A single turn carries every row of the set below to another of its rows. Some are shown first; where does it send the rows asked next?
q_747: [-30.1  20.9   4.5   2.5  -9.4  11.4  -9.9  22.3  -1.7 -19.9  20.6 -24.0]
q_872: [-34.3  -6.2  22.0 -29.7 -14.5  -7.9 -24.0  14.9   7.7  -1.2  15.3   0.5]
q_698: [-17.2  11.7   9.8   3.9 -21.9  24.6   8.5   9.4   3.0 -12.5   7.3   2.1]
q_280: [ -7.4 -13.5  28.1   9.1   1.4   7.8  -0.5  15.8   1.0  -0.5  24.0  14.4]
q_104: [ -7.3 -18.0 -27.8   1.6 -11.4   8.8 -17.2   9.8   4.9  -5.6  -2.8  26.3]
q_572: [-10.5 -15.5 -30.5  -3.4 -15.5   7.5 -13.7  12.6  10.5 -11.5  -1.0  24.7]
q_756: [-36.5  14.3   8.3  -4.4  -6.5  12.0   5.6   5.9  15.1  -8.7   1.4 -18.8]
q_732: [-47.5   0.4 -16.4  -2.8   7.8  10.8 -32.3   4.4  10.5   2.7  31.6 -14.3]
q_46: [  7.5 -18.7  -6.7  17.1   0.4  -3.0 -33.3  -4.1   3.4 -34.1  21.4   7.7]
q_75: [ -9.9 -20.3 -22.0  14.7  -6.9   9.0 -10.4   6.8  10.6 -27.0   3.0  24.2]
q_57: [-25.0   5.5  18.9   1.3   7.8  15.4 -11.9  25.2  -2.3  14.1  26.6   5.2]
q_621: [-27.9  -1.9  23.0  -4.5   9.4 -10.7  -1.7   0.8  16.9 -10.2   7.5 -25.4]
q_218: [-36.5 -16.7  19.3  -9.3   0.5 -17.3  -7.4  23.4  12.8 -15.8  16.6  -7.2]
q_97: [ -8.4 -12.4 -21.5  13.8  -6.5  15.6  -9.3   6.8  13.4 -25.3   9.4  27.2]
q_804: [-46.8  -7.6  -6.9  -5.9  12.6   6.1 -34.1  -2.1  15.5   6.4  33.6  -7.5]
q_932: [ 15.4  -4.8 -11.9  -2.2  -6.1   0.3 -38.5 -19.8   0.3  -5.8   5.5  -4.3]
q_406: [ -7.6  -1.5  34.2 -14.6 -19.9   4.7 -15.0 -10.9   6.3 -10.2  16.1   1.4]
q_269: [-47.3   3.1 -14.6  -0.3   9.2  11.2 -29.3  -2.3  14.6  -2.3  29.7 -18.9]
q_529: [-50.4  -7.6 -13.7  -4.2  11.6  -0.3 -25.9  -0.4  18.7  -2.3  25.0 -19.7]
q_300: [ 12.8  -8.0 -10.7   8.4  -3.8  -4.2 -36.2 -15.7   2.8 -28.3  12.2  -9.0]
q_313: [-50.3  -2.4 -14.1   1.5  12.9   7.8 -23.9  -1.7  18.5  -3.0  27.0 -18.2]
q_107: [ -1.7   0.5  18.4   3.2  -0.9  -0.5   7.5  -3.1   5.7   4.9   1.1 -21.1]
q_628: [ -4.4  11.2  12.2  -2.2 -27.0   5.6 -19.5  17.8 -13.6 -19.5  25.2 -15.6]
q_686: [ 14.5  -3.0  -8.6  -8.5  -6.1   0.0 -35.8 -24.9  10.1  -6.9   6.1  -2.9]
q_422: [ 14.1  -2.6 -11.3   1.6  -8.6  -3.5 -39.9 -12.7   3.0 -27.6  18.8  -8.2]
q_312: [  0.4 -13.9 -15.3  24.6   0.1  10.6 -19.9   5.1   3.5 -31.2  17.3  17.0]
q_356: [  0.8 -13.5 -31.6  -6.6  -6.6  -1.2 -18.1   8.4   6.2   9.2  -5.7  10.5]
q_789: [-17.5  15.0   7.0  -3.4   1.1   5.8 -19.4  24.9 -10.1  10.7  22.0 -23.9]
q_93: [-50.7  -9.2  -8.9  -8.0   8.2  -0.6 -31.6  -1.5  18.8  -6.9  29.5 -13.9]
q_121: [-22.2 -10.6   9.3 -20.2 -32.7  -7.9  -5.5  19.1   3.4 -12.1   2.5   1.7]
q_12: [  1.0 -12.0 -31.0  -1.9  -8.3   3.7 -16.3   0.3   4.5   5.9 -12.7   7.6]
q_467: [ 10.3  -9.0 -19.2  -6.9   0.0  -2.7 -21.2 -14.0  11.5   9.7  -5.9  -1.0]
q_551: [-51.8  -9.0  -7.4  -8.1   8.6   4.5 -31.5  -1.9  18.8  -0.7  30.3  -5.6]
q_448: [  1.8 -16.9 -11.0  23.3   6.7   7.4 -18.0   5.3  10.3 -29.7  22.6  19.2]
q_793: [ -1.7  -6.5   8.8  -6.6 -10.9  -4.8 -10.7  27.8 -13.4  17.4  13.3  -6.8]
q_365: [-46.5  -4.9 -11.0  -1.8  12.8   7.5 -34.9   5.8  11.0   4.1  36.7 -10.4]
q_273: [  7.2 -14.1 -17.7  -8.4  -5.8  -3.6 -26.8 -16.2   7.9   4.8  -8.8   1.4]
q_96: [ -9.4 -16.0  14.4   7.8  -6.7 -18.0   1.3  22.3   0.6 -23.3  16.0 -16.7]
q_800: [  9.7 -16.2 -10.4  15.2   3.0  -8.0 -30.3   1.6   5.5 -35.8  25.0   0.9]
q_841: [-26.0   4.0  33.5 -12.0  -2.1  10.0 -27.0   6.1   4.2  -3.5  31.9   6.3]

q_12 moves to q_300
q_529 moves to q_93
And these:
q_107 moves to q_96
q_800 moves to q_572
q_747 moves to q_756

A single turn carries every row of the set below to another of its rows. Some are shown first; where does it send the rows asked next?
q_112: [ -1.9  -7.3   5.5   5.2  28.9 -12.0  26.2 -11.9  21.1  -1.7   5.5   2.3
  22.4   8.1   1.4]
q_772: [-10.6 -21.5 -17.9   9.6   0.9  13.5 -14.5  15.7 -16.6   0.6  16.0   2.2
  -3.6  18.7 -21.5]
q_177: [-6.0 24.1 -8.8 -5.0 23.0  8.8 -3.2  1.7 18.4 -9.3  3.5 13.5  1.6 -5.5
 20.0]
q_85: [ -2.9   3.9  -4.6  -1.0  33.0  21.6   4.7   4.5   5.3 -12.1  -5.6   6.3
   6.5  -4.1  23.3]
q_397: [-15.0 -29.8 -14.5   9.6  -4.1  14.6  -3.2   9.1   1.2  -4.8  14.8  -5.7
 -11.2   1.0 -27.6]
q_351: [  0.4   9.2 -10.6  -1.4  32.5  20.3   7.4  -3.1   9.0  -7.2  -3.9  13.1
   1.4   1.1  18.5]
q_722: [  9.0  -3.2  40.7  10.3 -12.7 -23.4   1.6   6.6 -19.0  -6.7  -0.3  -3.5
 -10.7  -4.5  15.6]
q_264: [ 19.1 -11.4  29.5  13.8  -2.0 -13.4  18.0  -7.8 -23.1   3.7  -7.9   5.6
 -18.4  10.7   7.4]
q_154: [-18.7 -29.5 -10.5   9.3  -7.1  13.6  -7.4  14.5   1.2  -8.7  16.3  -9.9
  -8.8  -5.4 -24.0]
q_274: [ 16.6  -9.7  37.3   7.7  -8.1 -12.1  11.2   6.3 -25.8  -2.0 -10.0  -0.7
  -6.8  -3.0  13.4]
q_468: [ -7.3  -7.9  15.1   2.7  24.8 -15.3  15.8   0.0  20.5 -11.2   6.9  -6.3
  29.9  -3.3   8.5]
q_778: [ -5.6   9.0  -0.3  -3.4  27.2  15.8  -2.9  10.0   9.1 -16.8  -2.1   2.7
   9.4  -9.8  26.5]
q_659: [ -3.2   3.5   4.6   3.2  24.0 -18.3  22.8 -13.3  26.3  -0.8   9.5   6.2
  19.6   6.3  -0.1]
q_991: [ -8.5  19.4  -3.5  -5.4  23.0  10.1  -6.0   8.3  14.1 -15.3   3.1   7.4
   6.5 -11.4  25.4]
q_881: [-17.8 -14.5 -18.0   8.2 -11.1   6.6  -7.9   6.0   9.9  -2.1  20.4  -0.3
 -14.5  -0.3 -29.9]
q_179: [ -1.6  19.7 -12.5  -3.0  27.6  13.6   4.0  -4.3  14.9  -6.2   0.2  16.7
  -0.8   1.2  16.6]
q_90: [ 18.5   2.5  24.7  12.0  -7.3 -20.3  14.9 -13.9 -15.3   9.1  -2.7  12.8
 -23.4  13.9   2.6]
q_111: [ 14.8 -14.3  38.1  13.0  -4.7 -14.8  10.8   2.7 -24.6  -4.0  -7.3  -3.6
 -12.6   2.6  13.1]
q_554: [  8.1  10.0  35.5   8.4 -18.3 -30.3  -0.7   1.4 -11.0  -2.3   4.6   2.9
 -16.3  -2.0  12.1]
q_464: [-16.0 -14.9 -11.1   6.4  -6.4   6.1 -26.1  24.7 -14.1  -6.2  20.8  -3.7
   1.7   9.1 -15.0]
q_219: [ 15.2  16.0  25.3   5.9 -16.2 -24.5  10.1  -8.0 -11.2   9.3  -0.2  15.7
 -18.0   3.4   3.5]
q_478: [ 21.6   4.3  23.5   8.1  -8.1 -15.6  18.8 -11.6 -17.7  11.5  -6.7  15.5
 -19.2   9.0   2.4]
q_942: [ -7.4   7.6   8.5   0.9  19.7 -22.6  15.9  -7.8  28.9  -4.4  12.3   2.5
  22.1   0.8   3.7]
q_562: [ -9.8 -11.9 -21.8   8.1  -1.9   8.4 -15.5  11.0 -11.7   4.8  19.6   7.4
  -6.6  20.0 -24.6]
q_869: [-14.1  -4.5 -20.2   7.0  -7.6   2.0 -22.5  14.3  -8.2   2.5  23.5   6.9
  -6.3  16.0 -21.3]
q_165: [ 21.0 -10.1  29.7   9.2  -4.1  -8.4  19.9  -4.1 -24.3   6.2 -10.4   7.5
 -13.3   5.6   6.7]
q_706: [-21.1 -14.7 -13.7   6.7 -13.8   3.7 -13.3  11.7   8.8  -6.3  21.9  -4.0
 -10.7  -6.1 -26.5]
q_196: [ 11.0   1.7  39.5   5.1 -15.3 -21.2   3.1   9.2 -18.8  -4.3  -3.4  -0.1
  -6.5  -8.9  15.4]
q_151: [ 10.8  14.8  33.5   3.5 -19.8 -28.3   1.6   2.7 -11.5   1.3   1.1   7.7
 -12.0  -5.9  10.1]
q_81: [ 13.1  13.5  28.0   9.3 -15.3 -29.2   6.8  -9.2  -8.9   5.7   3.0  10.7
 -22.5   7.2   5.0]
q_305: [ -9.5   3.3  14.1   1.6  20.1 -21.1  12.9  -1.3  26.0  -9.4  11.5  -3.6
  26.2  -4.3   6.9]
q_257: [-12.5 -22.9 -12.4   8.5  -1.0  11.8 -20.6  22.1 -17.9  -4.4  15.9  -2.8
   0.2  12.8 -15.8]
q_429: [-20.6 -21.2  -9.7   7.1 -11.1   7.3 -13.0  15.6   5.5 -10.2  20.0  -8.4
  -7.8  -8.3 -24.3]
q_762: [ -3.6 -11.8  11.3   5.0  29.3 -10.9  23.0  -4.9  17.3  -7.3   3.9  -3.3
  27.0   3.0   5.7]
q_169: [-14.7 -22.7 -18.1   9.4  -6.7  11.3  -2.3   4.2   5.5  -1.0  17.5  -0.3
 -15.0   1.8 -30.3]
q_211: [-16.8  -5.5 -14.4   5.1  -9.3   1.1 -27.2  20.7  -8.3  -3.6  23.8   2.0
  -2.2   9.8 -18.5]

q_468 moves to q_762
q_151 moves to q_196
And these:
q_211 moves to q_464
q_722 moves to q_111
q_85 moves to q_351
q_881 moves to q_706

